rotation ticks, each row followed by its count of ticks
The counts run from 0 to 134.
|  31 |  13 | -31 |  16 |  33 | -25 |  -4 |  -9 | -25 |  23 |  10 |  27 | -40 | -15 |  20 | -38 |  23 | -27 | -41 |   4 | -10 | -22 |  22 |  -2 |  20 |   8 |  23 | -12 | -12 |  24 |  -6 |  19 |  25 |   7 |  29 |  16 |   4 |  -8 |   0 |  -7 |  40 |  25 | -14 |  -8 | -17 |  31 |   3 |   1 |   6 | -25 |   8 |  13 |   4 |  20 |   2 | -14 |   0 | -26 | -42 | -20 | -26 | -15 | -31 |  22 |  12 |  14 |   6 | -12 |  -1 |  -6 | : 7
| -16 |  -8 |  12 |  -6 |  -2 | -15 |  12 |  15 | -22 |   4 |   1 | -27 |   3 |  25 | -32 | -13 | -39 | -24 |  10 |   9 |  19 |  26 |  -4 | -15 | -21 |  18 | -16 |  10 |  27 |  -9 |  17 |   0 | -24 | -30 |  30 | -30 |   4 | -23 |  32 | -24 |  29 |  -7 |   0 | -19 | -12 |  11 | -24 |  27 |  12 |  23 | -10 |  36 |  43 | -20 |  -6 |  11 |  33 |   1 |  25 |   5 |  22 |  -6 |   3 | -29 | -12 |  14 |  34 | -39 | -14 |   9 | : 132
|   9 | -34 | -11 |  -8 |  -9 |   3 | -17 |   2 | -21 |  21 | -14 | -29 | -15 |  15 | -11 | -27 |  16 |  34 |   4 |   8 |   2 | -49 |  23 | -14 |  -5 |   4 |  -7 |  23 |  -8 | -11 |  15 |  -8 |   4 | -39 |  26 |  12 |  11 |  -8 |  20 | -12 |  28 |  -1 |  -7 | -39 | -17 |   5 |   0 |  10 | -28 |  -1 |  -5 |   7 |  28 |  -8 |   1 | -19 |  14 |  27 | -22 |  -5 | -15 | -48 |   7 | -14 |  35 |   5 |   2 | -10 |   1 |  13 | : 91
|  -2 |  17 |  22 | -21 |  12 | -13 |  29 |  -3 | -55 | -11 |  19 | -33 |  -2 |   0 | -41 |  -6 |   0 | -23 |  24 |   7 |  -1 |   4 |  16 | -28 | -31 | -22 | -20 |  -2 |  27 | -46 |  -9 |   9 |  -7 |  18 |  11 | -21 | -10 | -31 |  24 |  -4 |  15 |  -9 | -13 | -24 |   0 |  11 |  -6 |  19 |  32 |  25 |  -8 |  19 |  14 |   9 | -19 |   9 |  18 |  -5 |  27 |  30 |  39 |  -9 |  12 | -23 | -30 |  25 |   3 | -22 |  32 |   7 | : 43
|  -6 |  35 | -29 | -24 |  29 |  -2 |  -5 |   8 |  -6 |  -6 |  33 | -16 | -28 | -28 | -42 |  24 | -28 |   0 | -25 |  -3 | -13 |  -1 |  -5 |  25 | -44 |   2 |  14 |   0 |  12 |   4 | -10 |  18 |  34 |   5 |   1 |  18 |   7 |  15 | -17 |  20 | -14 |  12 |  -2 |  20 | -11 |   7 |   6 |  -4 |  15 | -25 |  -2 |  32 | -14 |  -6 | -21 |  24 |  34 | -42 | -28 |  30 | -15 |   1 | -10 | -15 |  -9 |  11 | -24 |   7 | -18 |  29 | : 27
| -11 | -22 |  13 |  -3 |   2 |  19 | -26 |  -2 | -32 |   7 | -39 |   3 |  -2 |   9 |  -5 | -36 |  -4 |   3 |  19 | -10 |  11 |   7 |  13 | -46 |   7 |  -4 | -21 |  -7 | -17 |  28 |  28 | -15 | -30 | -27 |  13 |   7 |  -8 |   5 |  34 | -49 |  17 |   3 |  -7 | -35 | -26 |  30 | -18 |  56 |  -3 |  -2 |  -5 |  -8 |   6 | -23 |   2 | -32 |  14 |  18 |  34 |   4 |  19 | -18 |  11 |   1 |   3 |  -2 |  17 | -17 |  21 | -21 | : 52
| -32 |  -4 | -17 | -23 | -12 | -35 |  27 |  23 |  -3 |  29 |  39 | -17 | -24 |  17 |  -4 |  23 |  -6 | -10 |  -3 |  17 | -10 | -32 |  21 |  28 | -24 |  21 |  -8 |  -2 |  24 | -40 | -16 |  29 |  11 |  -9 |  35 | -27 |  17 | -25 |  -8 |  22 |  22 | -12 |  -5 | -44 | -23 |  -5 |  14 |   0 |  13 | -16 |  13 |  27 |  33 |   8 | -16 |   8 |  28 | -17 |  15 |  12 |  -8 | -24 |  -6 | -33 | -15 |   0 |  14 | -15 | -37 |  46 | : 81
| -33 |  29 |  -2 | -16 |  10 |  18 | -22 |   3 |  17 |  14 |   7 |  24 |  -4 | -13 |  -5 | -22 |  11 | -51 |  13 |  -5 |   5 |  45 |   5 |   2 | -20 |   9 | -35 | -26 |   5 |   3 |   8 | -13 | -37 |  11 |  21 | -12 |  -8 |  11 |   5 | -20 |  11 |  -7 | -24 | -24 | -12 |  21 |  -4 |  21 | -38 | -35 |   5 |  10 |  -5 | -40 |  -3 | -15 |  -2 |  12 |  44 |  28 |  20 |  -4 |   1 |   9 | -43 |  -8 |  -2 |  14 |  19 | -23 | : 63
|   0 |  13 |   0 | -13 |  18 |  -2 |  23 |  -6 | -28 |  -1 |  11 | -16 |  -9 |   1 | -43 | -22 | -44 | -13 | -12 |  -4 |  11 |  35 | -18 |  -3 | -33 |   3 |  -6 | -19 |  17 |   2 |  17 |  -2 |   2 |  -4 |   6 |  -3 |  11 | -14 |  11 | -17 |  14 |  18 |  17 |  11 |  -6 |  15 |  -9 |  13 |  24 |  12 |  -2 |  61 |  14 |  -3 | -19 |  21 |  54 | -25 | -10 |  -6 |   0 |   3 |   5 |  -8 | -16 |  15 |  31 | -17 | -24 |  34 | : 128
| -43 |   0 |  -2 | -12 |  -9 |   8 | -39 |  31 |  27 |  18 |  27 |   9 | -16 |  -5 |  22 |  -8 | -34 |   5 |  15 |   3 |  15 | -32 |  10 |  30 | -14 |  35 | -13 |   1 |  21 |  37 |  10 |  -1 |  -1 | -43 |  23 |  -5 | -16 |  16 |  -1 |  -6 |  40 |   0 |  -9 |   3 | -33 | -12 |  13 |  37 | -42 | -34 |  -4 |  -7 |   4 | -28 |   1 | -29 |  19 |   8 |  23 | -12 | -37 | -13 |  24 |   0 |  14 |  -5 |   8 |  -2 | -39 |   6 | : 72
|  -5 |  47 | -54 | -35 |  51 |   5 | -22 |  -2 |  -4 |  31 |  22 |   2 | -17 | -18 | -11 | -13 |  14 | -33 | -35 |  -9 | -24 |  22 | -22 |  19 | -13 |   3 |  17 |  -2 | -24 |  19 |  -4 |  -5 |   6 |   7 |   0 |   4 | -19 |  21 |  10 |  15 |   6 |  12 |  -1 | -19 | -14 | -15 |  -9 | -25 |  -4 | -16 | -13 |  35 |  33 | -23 |  -5 |  -3 |   5 | -17 | -10 |  25 |   3 | -13 | -14 |  -1 | -12 |  -9 | -15 |   3 |  12 | -33 | : 16
| -25 |  18 | -44 | -23 |  26 |  10 |   1 |  11 |   3 |  25 |  26 |   2 |  -3 |  16 | -30 |   2 | -10 | -18 | -41 |   2 | -16 |  25 | -38 |  36 | -22 |  15 | -14 |  -6 |   8 | -12 |   6 |  16 | -14 |  -2 |  10 | -30 |  14 | -24 |  -1 |  -5 |  24 |  -1 |  20 |   1 | -17 |  -8 |   2 | -27 |  -2 |  -1 |  12 |  49 |  38 |  -1 |  -7 |  24 |  39 |  -7 | -18 |  -5 | -17 |   0 |  11 | -15 | -44 |   0 |  -5 |   9 | -52 |  25 | : 78
| -15 |  -1 | -11 |  -1 |  20 | -25 | -16 |   2 |  -8 |  26 |   8 |  -6 | -30 | -23 |  21 |   3 |  18 | -10 |  -2 |   3 |  13 | -27 |  51 | -11 |  11 |  20 |  31 |   2 | -29 |   6 |  17 |   5 |  20 | -31 |  32 |  28 |  -7 |  22 |   1 |  10 |  26 |  11 | -29 | -45 | -25 |  27 |   5 |  27 |   8 | -39 |  -3 |   1 |  12 | -16 |   3 | -26 | -14 | -23 |   8 |  11 |   0 | -35 | -26 |   9 |  26 |  -4 | -11 | -15 |   7 |  -7 | : 11
|  -4 |  -7 | -33 | -25 |  15 |  15 | -48 |   9 |   6 |  46 |  -8 |  14 | -36 | -16 |  -1 |  16 |  41 |  21 | -28 |  -1 | -30 | -38 |  -3 |  23 |  13 |  11 |  -9 |  -8 | -19 |  17 |   6 |   9 |  22 |   4 | -21 |  37 |  -3 |  10 | -10 |   9 |   0 |  12 |  -5 |  -9 | -30 |  -7 |  -7 | -22 | -21 | -41 |   3 |  -7 |  -5 | -12 |  -1 | -26 |  -8 |  -2 | -36 |  11 | -39 | -12 |   4 |  16 |   0 | -10 | -20 |  -8 | -11 |  -5 | : 18
|  14 |  21 | -32 | -21 |  62 |  -4 |   2 |   7 | -51 |  28 |  -7 | -27 | -26 |  -4 | -35 | -17 |  34 | -19 | -43 |  -1 | -23 |  19 |  -5 | -20 | -13 | -17 |  26 |   1 | -22 |  -9 | -17 |   3 | -13 |  24 |  12 |   2 |   2 |   2 |  10 |  -2 |   1 |  12 |  -2 | -30 |   7 |  10 | -16 | -23 |  31 |  12 |  13 |  31 |  34 |   7 |  -3 |  10 |   2 | -25 | -23 |  24 |  32 | -19 | -23 |   3 | -16 |  -1 | -13 | -20 |  14 |  -5 | : 97
|  22 |  15 | -27 | -26 |  55 | -33 | -12 |   8 | -68 |  18 |   8 | -20 | -23 | -16 |  -5 |  -6 |  18 |  -7 | -38 |  -3 | -28 | -34 |  22 | -14 |  22 | -18 |  32 |   9 | -18 |  16 | -34 |  15 |  14 |   8 |  32 |  13 |  -6 |   0 |  10 |  32 |  18 |   5 | -23 |  -2 | -17 |  -5 |   9 |  -1 |  23 |  10 |  -8 |  -8 |  33 |  31 |   5 | -18 |  -5 | -16 | -35 |   6 |  -2 |  -6 | -22 |  15 |  23 |  16 | -20 | -22 |  22 | -27 | : 96
|  -3 |   1 | -22 | -26 |  36 |  -4 | -20 | -21 | -47 |  17 | -11 | -22 |  -1 |  10 | -29 | -42 |  24 | -15 |   0 |  12 | -16 |  -6 | -12 | -28 |  -8 | -27 | -15 |  26 |  -3 | -14 | -17 | -15 | -36 |   1 |  34 |  -4 |   5 |  -2 |  36 |  11 |  13 | -12 |  -9 | -44 |   3 |  -1 |   0 |   7 | -42 |  26 | -12 |  23 |  57 | -11 |  10 | -16 |  -7 |  24 |  -7 |   0 |  28 | -31 |   1 | -18 |  14 |  -1 |   8 |   3 |  17 | -42 | : 94
| -23 |  23 | -21 | -14 |  20 |  33 | -26 | -22 |  19 |  18 |  -8 |  53 | -11 |  -4 | -21 | -30 |  -4 | -37 | -28 |  -6 | -10 |  49 | -22 |  26 | -24 |  14 | -26 | -17 |  -1 |  31 |  15 | -19 | -22 | -10 |   3 |  11 |  -4 |  17 |  -8 | -36 |   7 |  26 |   7 |   0 | -16 |  10 |  -6 |   7 | -32 | -30 |  12 |  40 | -25 | -22 | -11 |  -4 |  35 |  -1 | -14 |   8 | -17 |   6 |  -2 |  12 | -31 |   2 |   9 |  34 | -33 |  -4 | : 67
|   1 | -32 |  13 | -11 | -24 |  -2 |   8 |   4 | -39 |  -6 | -16 | -14 | -29 |   4 | -21 |   4 |  16 |  37 |  19 |   4 | -15 | -50 |  32 | -35 |  -1 | -22 | -43 |  -4 |  38 | -13 |  -5 |  13 |  -2 |  -9 |   7 |  13 |  18 | -22 |  27 | -25 |  26 | -10 | -13 |  -2 |  -8 |   6 | -10 |  16 |  -2 |  14 |   7 | -12 |  -1 |  -8 | -10 | -32 |  35 |  24 |   4 |  -4 |  -5 | -25 |  30 |  -4 | -15 |  22 |  14 | -27 |   8 |  34 | : 41
| -18 |  19 |  15 |  -8 |  10 |  23 | -43 |  -1 |   8 |  11 |  12 |  40 | -23 | -26 |   7 | -38 |   8 | -26 |  11 |  -6 |  -1 |  -1 |   5 |  -3 |  -5 |  32 | -42 | -34 |  10 |  28 |   5 |  -5 | -12 |   5 |  20 |  14 | -15 |  11 | -16 |  -8 |  19 |   5 | -25 |  -2 | -16 |   8 |   4 |  11 | -53 | -41 |  -4 | -19 | -25 | -32 |  -4 | -46 |   7 |   7 |   4 |  10 | -10 |   5 |  10 |  23 | -35 |   4 |   5 |  21 |   8 | -12 | : 64
| -18 |  -1 |  22 | -18 | -32 |  13 |  -5 |  10 |   9 |  -3 |  10 |  11 | -27 |  -1 |  -5 |   4 | -12 |  20 |  40 |   1 |   0 | -34 |  29 |   1 | -33 |  10 | -43 | -11 |  46 |   0 |  24 |  12 |  -4 |  -5 |  14 |   8 |   3 |  -6 |   6 |   1 |  20 | -13 | -12 |   0 | -19 |   8 |  -6 |  18 | -28 | -12 |   1 | -25 | -24 | -21 | -27 | -13 |  43 |  12 |  25 |   4 | -15 | -11 |  33 |  -1 | -41 |  17 |  -2 |  -7 | -21 |  47 | : 122
| -41 |  -8 | -33 | -21 | -17 |  18 | -27 |  10 |  27 |  28 |  -3 |  16 | -12 |  40 | -10 | -14 |  23 |  11 | -22 |   6 | -11 | -27 |  -7 |  18 | -30 |  23 | -36 |  -8 |  23 | -11 |  10 |  12 |  -8 |  -6 |   9 | -10 |  36 | -16 |  -2 | -25 |  33 |   0 |  14 |  -5 | -14 | -17 | -16 | -20 | -47 |  -1 |  10 |  25 |  16 |  -7 |   2 |  -2 |  41 |  26 | -34 | -14 | -28 | -20 |  18 | -15 | -22 |  15 |  17 |   0 | -52 |  35 | : 79
|  -5 |  31 | -12 | -25 |  53 |  25 |  -6 | -28 | -32 |   8 |  16 |  -7 | -10 | -24 | -31 | -27 |  27 | -29 |  -1 |   3 | -23 |  27 |   3 | -16 | -29 | -15 |  -4 |   0 | -27 |  -7 |  -9 | -15 | -10 |  20 |  10 |  18 |  -8 |  23 |  -8 |  13 | -18 |   5 | -14 | -19 |   6 |  32 |  -4 |   8 |   5 | -11 |  -8 |  22 |  -8 | -32 | -13 |  -4 |  -6 | -19 |  10 |  46 |  38 | -23 | -16 |   5 | -27 |   7 | -14 |  25 |  46 | -32 | : 105
| -40 |  21 | -39 | -38 |  27 |  16 |  -9 |   2 |  31 |  45 |   6 |  -9 | -16 |   0 | -26 |  42 |  31 | -10 | -21 |  -7 | -14 |   7 |  -3 |  29 | -22 |  11 |  -9 | -12 | -18 | -26 |  17 |  -6 |  13 |   4 | -16 |  11 |  -8 |  15 |   9 |   2 | -29 |  -4 |  -2 | -38 | -13 |  12 | -13 | -32 | -11 | -23 |   8 |  23 |  15 | -36 |  -6 |  14 |  13 |  -9 |  10 |  57 |   4 | -14 | -11 | -23 | -27 | -15 |  -9 |   9 |   1 |  10 | : 20
| -28 | -17 | -25 | -31 |   1 |  32 | -40 | -21 |  37 |  43 |  10 |   6 | -18 |  11 | -17 |  24 |  39 |  17 |  -7 |   3 | -20 | -26 |  12 |  12 | -28 |  -2 | -35 |   0 | -12 | -20 |  20 |   1 |  -3 | -16 |   4 |  15 |   9 |  19 |   2 |   2 | -10 |  -4 |  -6 | -30 |  -8 |  -4 | -11 | -10 | -37 | -45 |   1 | -11 |   9 | -47 |   6 | -23 |   9 |  23 |  17 |  30 |  -5 | -19 |  14 |  -6 | -13 |   1 |  -5 |  12 | -14 |   0 | : 21
| -45 |   8 | -20 | -12 |  -2 |   5 |   4 |  19 |  36 |  16 |  24 |  13 |   5 |   3 |   4 |   4 | -25 | -24 | -13 |   5 |  11 |  33 |  -2 |  48 | -31 |  34 |  18 |  -9 |   4 |  -7 |  22 |   4 |   0 | -21 |  15 | -20 |  -8 |   3 |  -7 | -21 |  14 |  11 |   7 | -17 |  -9 |  16 |  -7 |  12 |   3 | -42 |  13 |  49 |  15 | -36 | -11 |  16 |  36 | -28 |  24 |  12 |  -1 |  -6 | -16 | -10 | -14 | -12 |   2 |  -2 | -35 |  22 | : 70
|   4 | -33 | -28 |  -1 |  -7 |   5 | -43 | -15 |  13 |  36 | -16 |  23 | -29 |   6 |   9 | -16 |  32 |  18 | -11 | -14 |  -1 | -24 |  28 | -21 |   7 |  18 |   1 |   3 | -37 |  12 |  34 |  -3 |   4 | -26 |  15 |  20 |  16 |  17 |   5 | -23 |  37 |  12 | -18 | -32 | -31 |  32 |  -5 |  11 | -33 | -28 |  -7 |   8 |   6 | -20 |  -8 | -23 |   3 |  13 | -12 |  -5 | -22 | -24 | -30 |  20 |  22 | -14 |   6 | -12 |  10 |  -1 | : 10
|   4 |   4 | -32 | -14 |  41 |   5 | -57 |   0 |  -9 |  24 |   0 |  13 | -22 | -30 |  11 | -37 |  17 | -15 |  -3 |   3 |   3 | -33 |  13 |   2 |  12 |  25 |   4 |  -5 | -23 |  47 |   2 | -12 |  11 | -23 |  20 |  20 | -13 |  12 |   6 |  22 |  19 |  -5 | -16 |  -9 | -21 |   1 |  11 |  13 | -55 | -33 | -20 | -27 |  12 | -24 |  -4 | -47 | -17 |   8 |  -1 |  -1 | -17 | -10 |   2 |  20 |  27 |   5 |  -7 |   6 |  10 | -39 | : 14
|  -8 |   0 |  -9 | -41 |  21 | -10 | -14 |  20 | -40 |  -5 |  40 | -41 | -26 | -37 | -20 |   5 | -46 |  19 |   9 |   8 |   7 | -52 |  21 |  15 | -36 |  11 | -22 |  11 |  43 |  13 | -18 |   9 |  15 |  -8 |  20 |  15 |   1 |   3 |  14 |  34 |  16 |   3 |  -3 |   7 | -12 | -13 |  16 |  28 |  -4 |  15 | -22 | -10 |   6 |  17 | -33 |  -1 |  26 |  -7 |   1 |  12 | -23 |   2 |  31 | -33 |   6 |  17 | -21 | -28 |   1 |  14 | : 34
|  -4 |  16 |  23 | -13 | -11 | -16 |   9 |  13 | -34 |  -8 |  54 |   8 | -21 | -22 |  -8 |   6 | -37 | -11 |  35 |   8 |  16 | -19 |  31 |   1 | -33 |  10 | -36 |  -7 |  54 |   8 |   1 |  25 |  23 |  -8 |  13 |   4 |   1 |  -7 | -11 |  14 |  24 | -13 | -11 |  11 | -14 |  13 |   8 |  33 |  12 | -28 |  -9 | -11 | -23 |   2 | -31 |  -4 |  21 | -26 |  31 |  12 |  -4 | -11 |  19 | -17 | -40 |  27 |   1 |  -7 |  -2 |  31 | : 123
|  -5 | -22 | -16 | -29 |  -9 |  26 | -28 | -16 |  25 |  10 |  -6 |   0 | -23 |  -7 | -37 |   1 |  -6 |  42 |  -5 |  -1 | -11 | -28 |   0 |  26 | -44 |   1 | -15 |  14 |   1 |   2 |  15 |  -5 |   6 | -31 | -20 |  38 |  22 |  12 |  14 |  -6 |   1 |  20 |  13 |   3 |  -8 |  -7 |  -9 |   8 | -21 | -13 |  -9 |  14 |  -5 | -36 | -28 |   4 |  42 |  13 | -22 |  19 | -31 | -18 |  15 | -10 |   7 |   4 |  -9 |  16 | -20 |  26 | : 29
|  25 |  12 |   2 |  -4 |  25 |  -7 |  27 | -20 | -55 |   0 |  -6 | -18 | -14 |  -4 | -43 | -27 | -10 | -14 | -20 |  -6 | -15 |  37 |  -4 | -24 | -11 | -22 |   0 | -10 |   5 | -11 |   9 |  -5 | -12 |  19 |   7 |  -1 |  20 | -19 |  19 | -42 |  11 |  17 |  14 |  -4 |   0 |  25 | -20 |  21 |  48 |  22 |  11 |  44 |   7 |  16 | -16 |   2 |  29 | -23 | -26 |   4 |  26 | -12 | -17 |   5 | -15 |  15 |  11 | -16 |  21 |   0 | : 47
| -20 |   6 | -44 | -24 |  37 |   0 | -14 |  11 |   1 |  45 |  23 |  -1 | -28 | -22 |   5 |  47 |  25 |   6 | -34 |  -8 | -12 | -20 |  23 |  30 |  13 |  16 |  21 | -11 | -11 |   2 |  16 |  22 |  44 |  -1 | -11 |  19 |  -7 |  13 | -14 |  17 |  -3 |   8 | -15 | -19 | -40 |  -2 |  -5 | -18 |  11 | -45 |   8 |   7 |  14 | -15 |   4 |   4 |   6 | -42 | -11 |  37 | -19 | -21 | -30 |  -2 |  -8 | -14 | -20 |  -3 |  -8 |   5 | : 19
